Each row is where one point has got to under a steady rotation. How many ticks took it there?
The counts run from 0 to 213.
[126  79  83 128 100 140 124 173  74 111 143 102  73 112 158 127 150 112
 119 140 104  71  89  99 131 148 132 106 166 106 145 164 152 109 109 118
 115 116 122  81 113 143] : 32
[152 105 113 142  75 124 126 181 150 148 163 130  96 136 129 104 144 134
 195  98 130 104 100 125 159 169 161 114 131 143 157 157 142 104 111 109
 152 184 105 107 134 117] : 142
[118 131  91  95 195 142 101 171  85 152 146  93 122 135 152 147 138 102
 154  91 136 101 117 171 141 145 109 113  95  70 111 117 121 118 121 119
 127 175 125 136 132 122] : 102
[104 101 105  97 123 133 142 153 108 128 144  97 109 104 157 132 140 104
 146 107 138  77  86 110 132 185 141 120 132 100 143  90 153  95  93 128
 183 168 112  70 140  99] : 30
[133 130 120  98 117 126 117 125 146 142 148 103 101 160 165 191 117 128
 160  94 114 118 135 174 130 113 144 145  97 143 123  99 152 139 126 102
 128 211  83 165 145 102] : 179
[ 97 113 110 126 115 128 125 137  94  98 135  55 105 122 164 173 136 125
 100 104 132  64 109 112 126 146 142 119 174  69 142 136 154  91 129 101
 137 126 131 108 159 113] : 27
[134 110  90 109 113 106 159 164 114  92 132  64 154 146 189 130 132 188
 125 143 136 121 162 140 137 139 133 102 157 139  66 133 131 127 112 131
 133 178 118 155 143 119] : 87
[164  81 101 122  75  98 126 199 149 136 150 127 102 132 161 128 120 155
 163 129 134 102  92 114 142 155 164  94 151 132 146 156 138  84 111  93
 135 160 130 119 134 101] : 141
[155 128  84 118  86  95 142 165 158 133 162 111  78 139 129 179 118 166
 151 102  88 110 123 123 149 122 178 122 150 136 159 104 144  97 147  97
 116 154 101 139 167 117] : 46
[149  84  95 136 110 128 133 205  99 161 157  79 137 132 124 134 150 150
 154 136 139 115 121 135 174 169 126 128 103 127 107 162 107  93 122 111
 104 190 131 140 154 103] : 11
[116 102 116 122 136 129 142 118 102  89 142  50  93 139 150 164  95 115
 106 105 138  84 148 139 123 138 113 153 153  74 139 118 121 124 158 117
 135 183  97 156 118 128] : 22
[104  77  69 114  99 145 143 148  89 100 148 123  52 135 167 142 149 143
 114 126  82 134 133 117 123 155 103 128 143 147 124 118 152 139  82 121
 146 115 100  99 121 141] : 63
[131  87 116 122  92 150 103 151 101 132 151 124  78 140 170 124 144  91
 179 120 124  98  72 145 127 166 134 141 127 133 133 130 161 139  95 118
 161 149 104 102 108 105] : 35
[117 133  94 122 111 105 162  88 123  99 126  71  87 158 168 196  99 109
 142 109  99  83 112 145 137 136 144 144 182 120 156 105 158 141 120 121
 155 169  94 111 137 124] : 157
[115 122  82  90 139 124 143 168  92  96 126  97 126 115 143 106 120 137
 135 111 130  79  98 124 138 175 155  90 152 106 150 119 127  89  80 137
 161 169 123  93 137 128] : 29
[ 96 105 116 112 148 137 129 131 108  99 142  69 106 116 148 148 128 106
 100  86 132  72 132 116 120 163 124 136 135  71 136  98 147 103 130 123
 166 168 104 108 146 106] : 26
[150  43  80 112 107 136 107 211  87 132 173 120  74 128 138 125 134 130
 120 142 115  93 113 137 128 135 128 138 127 149  98 141 127 119 121 131
 106 144 105 132 127 134] : 37
[119 118 104 107 112 131 161 133  82 120 137  83  82 119 148 163 126 117
 159 117 104 119  84 144 160 148 144 143 171  86 154  73 139 142 161  98
 137 122 117 120 114 118] : 126
[ 93  85  85 103 137 168 133 159  79 114 149  94  98 140 157 138 165 129
 128 105 120 140 138 155 140 170  80 139  96 128  95 104 147 140  90 120
 156 148 100 116 141 121] : 197
[131 165 105 111 132 139 151 137 115 121 170  92 110 108 128 136 142 131
 142 106 111  88 161 126 133 128 151 137 124 106 151 100 168  95 114 173
 141 221  72 116 122 126] : 52
[159  93 113 125 100  86 150 195 141 110 156  82 119 156 176 108 106 163
 155 129 142 108 128 135 137 138 136  97 158 133 102 148 131 111 146 120
 123 196 121 161 115 108] : 114
[103  88 100 135 107 155 120 127 107 125 143  96  77 115 173 156 166  93
 137 116 119  83  92 101 124 172 126 121 151  95 141 123 172 120 120 105
 157 122 113  62 127 103] : 31
[116  97  58  94 136 126 144 169  93 111 144 133 103 164 146 129 124 165
 164  99  93 152 123 171 154 149 133  80 132 140 117 134 109 149  67 111
 145 135 124 133 148 140] : 200
[118  74 100 148 106 139 111 161 123 111 143 116  76 140 162 144 118 106
 130  80 117  98 115  86 125 171 112 117 121 114 146 183 158 105 113  94
 141 172 148  99 124 135] : 139
[113 108 107  85 128 113  86 156 128 131 146 129  88 119 181 198 128 149
 143  88 119 135 124 149 119 113 154 114 112 104 136 100 149 112 116  72
 135 159 114 171 138 119] : 72
[151 154  89 113 104 122 150 165  94 109 139  93 131 130 201 143 129 140
 164 145  93 117 154 124 134 107 147  97 141 141 123 153 157 134 123 160
  83 185 115 128 109 148] : 82
[108 153 125 119 113 138  97 142 120 105 137 110 112 119 192 154 131 122
 188  64 127 112 147 139 124 118 166 116 104  85 156 146 163 128 151 103
 131 200 135 136 128 118] : 211
[122 123  81 114 115 109 137 160  77  83 128  75 114 125 154 136 125 143
 123 112 121  62 109 126 128 142 174  90 191  95 158 165 135 101 102 115
 145 126 133 103 159 136] : 28
[123 115  85 134 120 118 122 158 112 108 127  99 114 155 209 160 102 106
 173  97  95 105 110 108 139 135 117 105 128 116 132 181 154 142 136  96
  86 170 162 106 131 140] : 108
[113  84  77  94 126 109 111 197 111  80 134 123  96 138 174 118  77 139
 134 112 115  81  96 108 111 150 173  95 145 136 128 133 133 104 112 123
 136 159 159 116 147 133] : 136
[122 110  84 109  92 148 114 170 111 135 147 143  95 130 138 118 173 148
 165 106 113 110 102 155 144 164 150  97 111 153 135 146 143 109  49 115
 163 141 101  94 158 116] : 169
[166 107  63 107 100 124 122 166 105 148 148 142  88 147 132 144 139 142
 184 125  95 126 107 175 155 135 143  98 121 159 158 151 127 131  74 105
 113 160 101 128 123 138] : 173
[ 99 142 109  96 147 149 140 150 108  89 156  82 106 125 119 112 114 129
 134  70 132  73 142 137 131 161 161 124 147 101 144 103 127 110 122 162
 168 182 104 108 159 127] : 25
[141 129  87 105 155 122 126 155  85 133 152  93  91 136 115 120 152 130
 161  87 138 142 132 183 150 146 103  68 151  79 147 159 124 127 100 112
 162 159 101 139 112 146] : 97
[159  84 100 106 108 122 125 166 104 154 140 117 110 135 157 110 139 113
 166 150 144  90  76 151 133 180 138 111 142 124 126 132 140 112  77 133
 159 177 103 115 116 100] : 34
[112 160 104 118  94 114 156  98 138  97 126  96 128 142 181 201 125 139
 151  77 109 110 148 128 133 119 155 129 135 116 162 131 166 122 122 104
 132 193 112 119 157 124] : 184
[160 112  70 115 119 116 106 178 112 141 167 119  80 162 128 172 122 157
 149 114  87 121 142 167 131  98 132 115 131 151 132 163 127 131 112 134
  79 174  90 165 133 151] : 177
